Each run below is a few steps of one of 3 hidden systems, one row a step.
In the rows, zero is written as 128.
Z, path 1:
[[143 155 144 136 144 121 132  82 157 109  91  99 147 137 159  83 136 125
  154 119 170 171 163 158 162 174 144 144 165 122 171 136 118 155 169 144
  159 137 158 133 138 100  52  93 133  87  83 129]
 [115 186 125 129 131 136 116 107 141 104  40 112 146  65 138  80 162 105
  120  97 168  94 144 144 155 177 174 143 125 155 176 131 141 114 134 131
  129 115 142 153 128  84  93  78 133  96  90 149]
 [ 98 168 110  99 119 146 112 156 117 114  59 131 135  43 110 116 157  91
  110 101 149  54 111 122 128 145 172 142  84 162 148 109 153  78 100 115
   98 100 115 154 126 103 162 100 131 138 128 162]
 [105 131 115  76 104 147 117 182 109 138 126 145 116  72 113 153 128  97
  101 134 123  65  94 106 110  99 139 143  84 138 105 102 149  74  86 109
   88 102  96 140 135 143 203 161 123 183 162 152]
 [129 103 119  98 108 136 122 168 117 152 194 144  99 137 140 157  99 124
   98 167 114 101  92 114 119  82  84 133 121  98  81 120 125 104 108 116
  102 129  98 123 135 165 196 209 122 188 163 131]
 [154 108 131 152 125 119 131 123 135 148 217 136 100 187 156 131  95 168
   97 163 109 146 114 117 132  89  66 105 160  88  82 146 113 149 141 134
  124 152 117 109 126 157 138 202 128 145 131 106]
 [146 126 129 207 144 111 129  86 135 137 173 121 123 193 138  99 122 188
  118 133 114 164 156 123 137 117  89  86 179 108 105 165 105 180 157 151
  144 165 135 112 114 126  82 141 144  93 111 102]]
B, path 2 (7 x 48):
[[133 122 123  63 170 116 130 120 171 151 106 126 100 129 125 116 145  80
  187 119 190 169 160 121 125 150 137 172 153 110 140  84 119 125 189 154
  163 128 125 144 174 116  86 117 132 149 168 146]
 [155 121  99 144 176 108 146 116 173 171 168 134  70 182 102 107 138 122
  152 120 151 169 159  94 111  88 105 108 163 100 107 104 118 163 184 166
  160 145 105  95 169 128  91 117 138 143 185 126]
 [145 127  90 200 142 122 141 129 126 162 198 139  89 184  99 119 123 164
   90 135  88 118 129  93 102  55  90  69 135 115  88 146 126 162 126 149
  125 150  97  86 125 140 145 134 135 131 156 108]
 [123 132 116 184  84 149 130 154  86 125 168 133 139 130 123 137 106 168
   58 146  70  76  86 122 118  77 108  84 100 141 103 159 144 124  70 103
   91 127 115 114  95 144 186 151 130 130 107 120]
 [115 146 146 111  67 160 118 155  84  92 111 119 173  76 156 138 105 125
   80 144 103  78  79 162 145 139 141 142  83 148 148 143 146  94  63  91
   91 109 135 145 103 137 178 140 109 129  65 133]
 [121 146 157  69  96 153 122 133 124  93  66 110 173  75 165 122 124  82
  139 134 162 120 115 176 161 182 162 191 110 135 186 111 136 102 118 104
  121 105 153 158 137 116 121 110 110 130  77 147]
 [136 131 142  81 148 124 135 103 154 119  80 110 140 129 143 105 141  89
  187 121 181 179 162 152 146 180 153 172 148 122 171 105 123 137 177 145
  162 128 151 143 159 106  66  87 122 119 114 140]]
N, path 3, 7 rows:
[[ 78 118 139 154 146 115  87 110  89 114  68 136 160 111  70 154 183 170
  155 106  89 114 173 119  96 168 158  97 129 167 100 159 107 131 118 129
  122 131 142 177  72 104 138  97 149  97 131 128]
 [101 157 110 178 137 129 123 115 111 118  55 121 150 101  76 105 177 139
  134  85 113 104 163 126 112 141 172  97 114 175 154 143 138 140 117 136
  135 121 139 142 109  91 109  37 145  81 113 143]
 [137 188  93 167 131 144 155 124 149 127  78 109 126 107 115  63 142 101
  108  97 154  99 134 128 139 110 169 119 108 154 182 115 161 135 125 139
  136 121 129 101 160  88  93  38 127  99 104 147]
 [168 177  95 125 123 149 168 135 173 138 129 107  97 120 159  61 108  75
  101 123 185 119 108 134 159  94 135 149 119 111 184  94 164 125 143 136
  150 122 119  88 192 116  96  92 116 137 110 146]
 [177 136 124  80 117 142 163 148 171 148 171 116  97 144 179  98  82  78
  118 155 176 149  99 133 154  97 104 171 136  88 152  89 142 120 152 130
  142 126 115  99 191 145 115 159 109 167 128 134]
 [149  87 146  63 115 131 136 145 134 145 194 133 112 167 162 154  86 108
  143 175 136 169 109 137 128 109  84 161 146  81 104 103 114 125 142 127
  131 136 122 122 153 168 146 202 108 181 150 123]
 [115  61 156  99 114 120 105 138  93 134 179 148 140 172 128 192 111 157
  152 170  82 162 133 132 104 131  86 137 144 101  76 141  97 135 118 115
  120 141 129 151 100 166 170 200 120 163 151 108]]
N, path 4:
[[111 147 135 137 158 102  83  89 156 133 136 153  97 113 159 111 149 168
   95 133 164 113 145 103 154 163  95 109 186 101  75 153  89 115 171 144
  113 144 116 166 104 116 118 212 156 128 141 128]
 [103 125 163  94 154 106  78  87 133 109  81 135 145 109 146 130 160 142
  167 127 160 153 167 140 145 209 129 148 171 118 111 145  87 120 170 142
  136 142 150 188 100 112  93 157 143 117 123 131]
 [100 100 157  90 135 125 116 114 109 109  62 116 174 127 100 153 158 112
  207 116 123 171 171 162 110 184 170 161 130 146 155 124 113 145 138 133
  150 125 161 161 118 117 104  70 126 108 120 134]
 [125 109 121 135 119 144 160 150  98 127  94 107 165 147  69 144 136 103
  178 116  88 154 146 150  90 108 169 132  90 161 177 112 156 152  99 120
  152 117 148 111 141 122 122  21 110 115 120 135]
 [148 142  95 180 101 158 181 158 122 140 148 113 127 153  97 107 109 111
  104 123  97 110 110 129 109  50 139  99  89 147 167 115 169 152  88 122
  135 118 119  70 157 127 131  51 116 119 117 131]
 [166 174  93 178 104 146 159 139 148 141 180 121  99 133 163  76  89 131
   40 141 137  81  85 115 151  64  97 105 120 108 137 133 159 131 112 125
  115 133 101  82 154 131 140 147 123 137 105 128]
 [148 162 125 121 113 133 113 128 159 130 172 132 101 112 208  92  97 134
   57 154 175  96  89 124 174 122  87 132 154  87 109 136 122 105 139 124
  103 134 112 129 139 138 138 225 137 148 112 129]]
B, path 5:
[[128 102 122  75 130 124 111 156 135 161 189 152  84 129 145 152 114 122
  113 162 141 116 108 102 119 102  87 143 136  94  71 111 114  99 138 129
  109 132  97 135 144 158 179 218 126 193 179 132]
 [156 158 106 102 108 148 138 155 160 146 178 136  82 111 183  96  92 105
   62 154 166  91  82 111 157  87  94 142 128  89 118 108 145  94 130 123
  107 125  93 108 162 143 156 198 123 176 140 139]
 [161 194  98 151 103 155 156 139 161 129 141 112 107 101 182  57  96 100
   55 133 170  77  86 131 169  88 124 131 116 118 170 118 163 112 118 121
  117 123 113  92 167 120 121 127 119 129  90 142]
 [152 190 109 187 106 155 162 120 142 112 100  99 139 113 141  63 119 113
   84 110 140  97 113 149 151 108 155 112 106 148 196 130 165 141 110 124
  131 124 134  96 146  95  96  57 121  89  66 135]
 [123 147 127 185 119 144 147 112 108 107  78 102 173 131  97 112 145 137
  141 100  99 134 149 157 121 136 168 108 111 166 176 147 143 161 108 124
  143 125 158 121 115 107  95  30 129  73  78 127]
 [ 96  95 155 147 128 125 118 114  84 109  86 118 182 148  76 166 159 150
  189 120  70 163 172 155  92 159 161 119 124 161 137 155 116 161 114 127
  141 131 161 155  88 121 119  65 130  95 114 123]
 [ 85  61 160  93 135 113  94 120  84 123 115 142 161 153  94 194 153 150
  199 142  84 172 171 138  91 169 125 142 139 129  93 145  92 138 129 123
  132 137 149 175  87 141 145 137 129 141 152 119]]
Z, path 6:
[[ 86 144 153  68 121 132  87 130 110 100  46 130 162  50 134 138 155 105
  150 118 157 100 134 148 132 195 172 171 112 151 144 123 125  88 120 116
  109 108 139 186 107 106 142 127 131 129 114 152]
 [103 137 150  68  86 152 104 159  95 102 101 129 159  59 155 150 117 109
   99 143 128  76  86 152 142 157 145 165  94 143 134 127 138  75  86  92
   86 107 128 166 106 135 180 166 118 150 100 140]
 [133 134 134 116  71 158 129 167 100 120 170 129 137 107 169 140  84 125
   66 166 106  80  67 138 145  98 104 136  99 119 124 130 146  99  80  90
   89 118 111 127 120 157 188 189 113 154  99 127]
 [157 134 113 172  94 149 149 152 121 140 210 122 111 163 152 116  80 145
   65 160 100 104  88 124 130  57  84 103 120 106 110 139 144 142 101 117
  107 135 107  86 135 151 157 165 121 146 110 116]
 [166 131  95 208 140 126 158 121 140 157 195 120  95 196 118 100 112 154
  101 137 107 143 136 104 118  59  95  75 146 113 112 139 134 175 138 154
  144 155 112  75 146 133 112 117 134 121 136 109]
 [140 129  98 182 174 107 144 104 153 158 139 128  95 185  83 104 155 147
  157 102 126 165 176 101 108  96 126  87 157 126 117 126 121 179 169 166
  163 148 126  99 148 112  80  71 146 112 160 122]
 [104 117 120 118 176 107 120 108 143 145  81 129 118 141  75 126 182 128
  197  97 142 165 194 116 101 154 158 124 150 143 124 119 110 147 174 165
  159 137 138 143 137 102  86  67 147 120 171 141]]

Which system made each of these runs?
path 7 (3 x 48):
[[153  96 105 154 108 142 164 164 114 155 205 127 113 194 109 146  93 131
  118 155  81 141 109 120  99  47  99 105 112 114 116 116 143 159 103 121
  133 132 108  78 147 162 158 120 110 152 144 116]
 [169 100 113 146 147 120 167 129 153 164 195 119  97 213 118 123 105 123
  153 139 123 190 146 121 114  73  98 115 151  99 125 110 124 182 160 151
  167 147 120  81 166 145 100 114 122 139 151 111]
 [150 124 122 138 170 106 141  92 172 151 129 116 104 177 128  95 137 129
  166 119 165 191 172 121 131 134 116 127 179 104 137 115 114 166 195 163
  171 146 134 116 160 112  52 106 142 112 144 124]]

Z
path 8, 3 rows:
[[ 70 137 135 125 132 120  71 130  91 109  61 146 147  62  88 153 180 151
  133 105 111  77 147 119 112 174 161 111 114 166 101 151 115  96 111 122
   97 119 129 186  80 108 163 124 150 121 139 145]
 [ 83 153  99 137 155 128 108 133 119 132  49 141 126  75  68 116 189 119
  146  81 135  83 158 107 101 138 179 110 109 171 132 122 137 109 122 141
  121 116 122 152 120  91 136  61 148 116 157 155]
 [125 172  78 143 166 132 146 132 157 153  83 124  98 110  79  83 171  98
  133  84 158 106 157 104 114 104 171 112 114 152 153 102 146 127 148 158
  149 120 114 107 164  89 105  40 142 123 157 150]]

N
path 9 (3 x 48):
[[172 167  97 165 102 154 164 143 151 141 185 116 100 144 170  76  82 116
   61 142 143 104  85 129 156  65  99 118 120 103 155 118 159 132 119 122
  122 129 107  76 166 137 125 138 117 137 102 129]
 [158 180 117 195  87 158 160 123 127 108 134  98 147 129 162  75  96 131
   60 132 121 101  97 153 159 102 131 103 110 135 175 148 157 144  97 113
  120 125 137  93 128 115 110  94 118  93  50 125]
 [125 164 138 182  94 150 136 112  99  86  79 102 185 114 137  99 125 146
  105 119 103 111 123 167 143 151 158 111 113 160 179 161 143 143  97 110
  125 124 159 132 100 104 104  68 119  74  41 127]]

B
path 10 (3 x 48):
[[154 130 142 163 136 123 144  82 143 114 124  98 152 178 153  94 120 142
  159 128 135 194 160 159 151 156 121 129 173 117 163 146 116 181 163 143
  164 149 158 117 134 112  54  90 124  84  80 112]
 [131 169 125 152 139 134 131  96 142 106  58 104 152 108 131  85 150 113
  144 100 157 137 155 150 147 164 170 136 134 150 185 133 134 146 146 138
  145 122 152 129 138  86  68  51 130  84  87 138]
 [103 167 115 109 131 145 123 141 131 116  41 123 142  63 108 104 165  86
  139  96 159  86 134 134 128 151 184 148  95 162 175 103 153  98 116 123
  123 104 128 145 141  96 126  59 127 122 123 162]]

Z
path 11:
[[137 113 112 152 106 151 177 164  97 136 128 112 148 160  77 137 115 104
  155 124  85 139 127 141  87  71 152 122  82 156 173 110 165 155  87 117
  143 114 133  86 151 137 138  36 107 128 123 132]
 [155 147  91 191  98 158 172 159 122 145 178 119 113 157 120 103 100 128
   70 133 100  98  94 117 118  41 115  93  98 129 143 125 164 143  93 122
  121 125 107  73 150 136 149  97 118 134 117 127]
 [151 170 104 167 108 142 131 133 149 137 182 128  99 125 180  80  96 147
   34 147 145  82  85 113 161  84  82 102 140  98 111 142 137 119 121 128
  103 138 102 106 138 135 144 194 134 137 111 124]]

N
path 12, 3 rows:
[[153 142  95 106 139 145 176 141 161 145 105 106 112 139 111  92 130  67
  162 112 163 153 143 132 123  99 154 157 113 129 185  82 161 140 146 145
  162 117 125  88 191 110  92  43 116 139 142 145]
 [174 119 100 118 125 144 185 148 158 158 179 106 102 187 134 106  91  85
  139 144 144 168 115 131 125  61 113 146 120 103 161  85 153 154 140 135
  159 129 118  71 193 140 106  96 105 153 143 127]
 [172 106 128 130 114 135 163 142 141 147 218 121 108 191 167 125  74 129
  111 171 121 165 106 134 136  75  77 130 144  88 118 118 128 151 137 129
  135 144 122  90 156 161 129 174 113 154 125 113]]

N
path 13 (3 x 48):
[[117 146 119 173 151 122 130  92 129 121  73 108 145 135  97 100 172 138
  159  93 130 147 177 135 123 149 162 110 139 157 157 137 127 162 152 153
  155 136 145 130 126  89  71  38 141  84 110 132]
 [ 93  97 124 164 161 111 114 111  97 139 100 136 143 160  51 160 179 168
  175 107  78 155 188 115  82 130 147  87 138 156 101 146 108 163 133 146
  143 137 140 138  93 114 120  69 146 107 159 119]
 [ 85  69 136 123 139 114  99 139  83 143 142 159 132 152  67 199 158 162
  169 137  68 131 160 109  75 120 121 108 123 141  63 139 101 132 113 128
  120 135 124 156  86 146 176 140 138 150 183 119]]

B
path 14, 3 rows:
[[156 174  90 124 167 121 146 118 195 156 127 127  70 120 145  64 139  98
  110 110 204 123 133  99 150 107 121 129 149 106 143  93 139 121 179 159
  147 129 108 106 184 107  85 121 140 136 152 148]
 [163 124 131  84 155 119 146 115 180 149 154 117  95 160 167  97 110  98
  158 141 189 185 141 127 145 131 106 164 171  87 141  95 118 140 189 148
  163 138 128 118 183 130  76 155 123 149 143 127]
 [150  73 161  77 128 124 142 120 133 134 167 115 139 194 153 154  98 113
  191 170 127 216 144 156 125 136 103 170 159  92 134 112 105 160 161 132
  161 143 145 128 149 156  96 152 109 150 130 114]]

N
path 15, 3 rows:
[[152 106 116  82 140 140 171 146 150 144 126 108 126 170 116 123 120  63
  193 129 152 190 147 137 112 105 141 169 119 114 175  76 146 152 149 141
  171 122 129  99 191 131  95  65 110 150 150 139]
 [161  89 120 122 118 143 178 152 127 152 190 110 117 208 115 140  90 101
  160 156 105 186 123 139 106  66 107 134 119 106 149 100 142 172 123 131
  158 135 124  76 172 154 120  99 104 150 143 114]
 [159  99 126 168  96 140 153 137 109 139 212 121 125 202 143 136  80 157
  103 169  82 155 106 135 123  69  79 108 135 100 110 143 128 161 113 122
  126 146 127  94 128 160 144 165 115 138 115 105]]

N
path 16 (3 x 48):
[[125  62 159 121 135 115 129 113 103 129 143 120 161 203 114 170 124 146
  205 149  91 215 170 154 103 147 114 138 156 118 123 139  98 178 145 132
  161 147 154 139 115 145 102 114 115 121 133 104]
 [135 105 170 108 119 131 135  96 118  99 101  98 178 161 158 130 115 119
  186 139 133 201 155 183 146 184 136 163 154 117 172 138 115 163 149 122
  161 135 171 142 126 129  75 102 112 100  76 119]
 [134 160 152 113 102 150 139 110 135  94  69  97 170  99 172  91 118 100
  134 125 161 140 126 180 167 176 166 169 125 131 200 125 140 132 128 114
  138 119 163 138 140 105  85  83 114  99  52 139]]

Z
path 17, 3 rows:
[[119  90 146 121  83 143 121 164  84 126 182 139 140 144 137 172  93 145
  100 169  79 111  93 137 110  98  93 126 116 114  91 141 130 117  83  97
  100 129 115 134 101 167 197 197 117 162 129 117]
 [153  97 137 162  94 141 147 134 106 134 210 121 136 197 155 140  76 158
  103 174  82 161 107 140 127  84  78 112 136  99 110 150 127 166 109 115
  127 147 127 104 122 164 141 166 115 137 104 103]
 [165 121 118 198 126 129 165 102 135 134 176 104 131 211 143 104 101 154
  124 141 107 181 138 140 134  91 101  98 154 113 147 145 129 188 143 142
  157 154 138  83 138 133  82 100 119  98  97 104]]

Z
path 18, 3 rows:
[[112  90 140 115 173  97 110  98 132 143 112 134 127 170  95 151 165 142
  207 120 124 195 194 121 101 159 128 130 169 122 103 129  92 160 177 155
  164 145 141 152 127 118  89 111 141 126 169 125]
 [114  86 125 133 171  97 102 116 127 158 170 161  93 170  97 163 148 168
  157 135 109 151 167  89  93 114  90 105 168 107  56 138  90 143 162 151
  137 151 114 143 112 141 138 172 146 150 198 114]
 [114 114 115 132 134 118 101 142 118 155 187 163  89 132 123 148 126 159
   86 152 106  88 115  87 114  96  83 101 134 109  55 141 110 112 123 132
   97 136  93 131 107 150 183 209 142 172 178 122]]

B
path 19 (3 x 48):
[[132 188 108 155  90 147 117 147 123 124 139 128 115  74 164  92 114 142
   26 132 135  41  74 119 157 102 119 105 106 131 117 145 151  89  94 110
   82 122 104 123 118 126 168 172 131 133 100 141]
 [133 153  87 188 121 137 132 153 117 150 173 141  94 126 106 116 124 154
   53 129  94  64 103  93 107  55 107  71 107 136  89 142 143 121  94 128
   96 128  91  99 121 134 176 144 138 140 149 128]
 [128 104  92 181 153 116 138 145 117 168 185 146  91 185  72 144 137 155
  125 126  79 125 148  88  83  59 102  74 126 125  81 131 123 159 121 147
  132 142 100  92 127 144 155 115 137 145 187 114]]

Z
path 20:
[[152 117 159  99  74 155 140 141 116 104 168 112 154 142 204 132  66 116
  102 180 126 141  81 173 166 134  98 167 129  93 149 133 132 127 104  95
  114 131 137 129 131 162 146 191  97 143  70 120]
 [170 165 126 175  93 152 154 120 145 118 173 103 132 149 198  74  77 136
   61 151 134 122  89 151 175 103  97 116 140 102 163 146 145 148 119 115
  125 136 128  92 142 132 110 148 120 110  56 114]
 [156 189  86 213 132 137 159 115 156 142 140 113 106 143 132  60 124 143
   68 107 133  98 123 116 143  74 127  80 127 135 151 137 150 149 130 148
  134 138 116  79 151 102  97  81 135 100 105 128]]

Z
